-1.09  1.88  3.95  3.61  1.51  -0.77  0.57  0.47  -2.02  -0.55  4.80  0.39  -1.76  (152)
-0.20  4.11  -6.70  -1.43  1.88  -0.28  1.53  3.91  1.04  -0.46  1.81  1.88  1.78  (159)
-1.42  0.66  -2.32  -0.01  0.40  -4.02  0.64  -0.43  0.78  0.24  -0.67  -0.62  -1.11  (157)
-6.12  0.07  4.17  0.35  2.54  4.50  -0.12  -3.42  -0.70  -0.78  0.42  0.84  -0.30  (49)
-0.12  -1.22  -1.97  2.63  -1.50  -0.43  0.29  -8.57  -0.79  0.60  5.65  -0.53  -1.47  (9)
-3.24  -4.29  1.85  0.31  -2.29  0.57  0.48  1.10  -0.18  -0.89  -0.85  -0.46  1.87  (45)
step -1: 0.07 -> 0.06
again (159):  -> 1.88

-1.53  0.60  0.89  -1.82  0.81  2.05  -1.48 = (57)
-2.57  -2.57  -2.57  -1.19  -3.66  1.78  -1.78 = (136)
-1.53  0.60  0.89  0.00  0.81  2.05  -1.48 = (39)
-0.46  1.02  -0.63  1.55  1.66  -1.42  0.32 = (178)
-7.06  4.53  1.84  3.00  6.26  4.59  -4.77 = (113)
-0.47  -0.12  0.67  -0.41  0.04  1.51  -0.87 = (60)
4.86  -2.57  -2.01  -1.19  -3.66  -4.74  3.98 = (120)
-3.61  2.80  0.48  2.49  4.15  1.28  -2.09 = (126)
7.76  -4.93  5.38  -3.22  5.38  -5.31  5.38 = (75)
succ: -0.46 -> 1.02
again (136):  -> -2.57
step -1: -3.61  2.80 -> -3.62  2.79
succ: 0.48 -> 2.49
step -1: 0.81  2.05 -> 0.80  2.04
step -1: -7.06 -> -7.07
again (75):  -> 5.38

1.22  0.52  -0.43  -1.38  -0.07  5.77  0.00  0.79  -0.81  -1.10  -2.23  -1.56  2.07  -2.43  -3.13  0.97  2.10  -0.32  1.43  -1.20  -0.80  -0.43  -0.43  -1.28  -0.14  -0.14  -1.10  -4.26  -1.08  -0.34  -1.93  -0.44  -2.44  0.82 = (47)
-0.55  -1.70  1.99  -0.34  1.44  5.27  0.49  -1.46  -0.62  -0.56  -0.08  0.84  0.14  1.11  -1.90  -0.06  0.40  1.29  2.02  -1.42  2.53  2.35  -0.08  2.09  -0.08  -1.05  -0.52  5.52  2.89  -1.58  -1.92  1.33  9.30  -0.22 = (27)
-0.55  -1.70  1.99  -0.34  1.44  5.27  0.49  -1.46  -0.62  -0.56  2.14  0.84  0.14  1.11  -1.90  -0.06  0.40  1.29  2.02  -1.42  2.53  2.35  -0.08  2.09  1.18  -1.05  -0.52  5.52  2.89  -1.58  -1.92  1.33  9.30  -0.22 = (129)
succ: -2.43 -> -3.13
again (27):  -> -0.08
step +1: -1.42  2.53 -> -1.41  2.54
step +1: -0.06  0.40  1.29 -> -0.05  0.41  1.30
find: 1.22  0.52  -0.43  -1.38  -0.07  5.77  0.00  0.79  -0.81  -1.10  -2.23  -1.56  2.07  -2.43  -3.13  0.97  2.10  -0.32  1.43  -1.20  -0.80  -0.43  -0.43  -1.28  -0.14  -0.14  -1.10  -4.26  -1.08  -0.34  -1.93  -0.44  -2.44  0.82 -> (47)
step -1: -1.46 -> -1.47

3.55  0.18  0.61  0.92  1.53  -0.45  2.50  -0.21  -1.11  (16)
1.46  0.41  3.30  1.67  1.54  -1.35  3.46  -1.38  -0.60  (110)
-4.28  -1.41  -6.94  -3.00  -0.09  -1.84  -2.74  -4.28  -4.28  (54)
1.46  0.41  3.30  1.67  1.54  -1.35  -0.64  1.85  1.67  (166)
-0.14  -0.93  3.26  -1.59  -2.72  0.72  0.16  5.99  -6.39  (94)
-2.96  0.30  -1.47  -3.73  -2.23  2.52  2.18  6.59  7.94  (4)
0.98  -1.01  -1.46  0.51  -0.24  1.49  1.75  -1.18  -4.11  (61)
step +1: 1.53  -0.45 -> 1.54  -0.44
again (166):  -> 1.67
again (54):  -> -4.28
step +1: 1.75  -1.18 -> 1.76  -1.17
succ: 3.55 -> 0.18
step -1: -1.59  -2.72  0.72  0.16 -> -1.60  -2.73  0.71  0.15

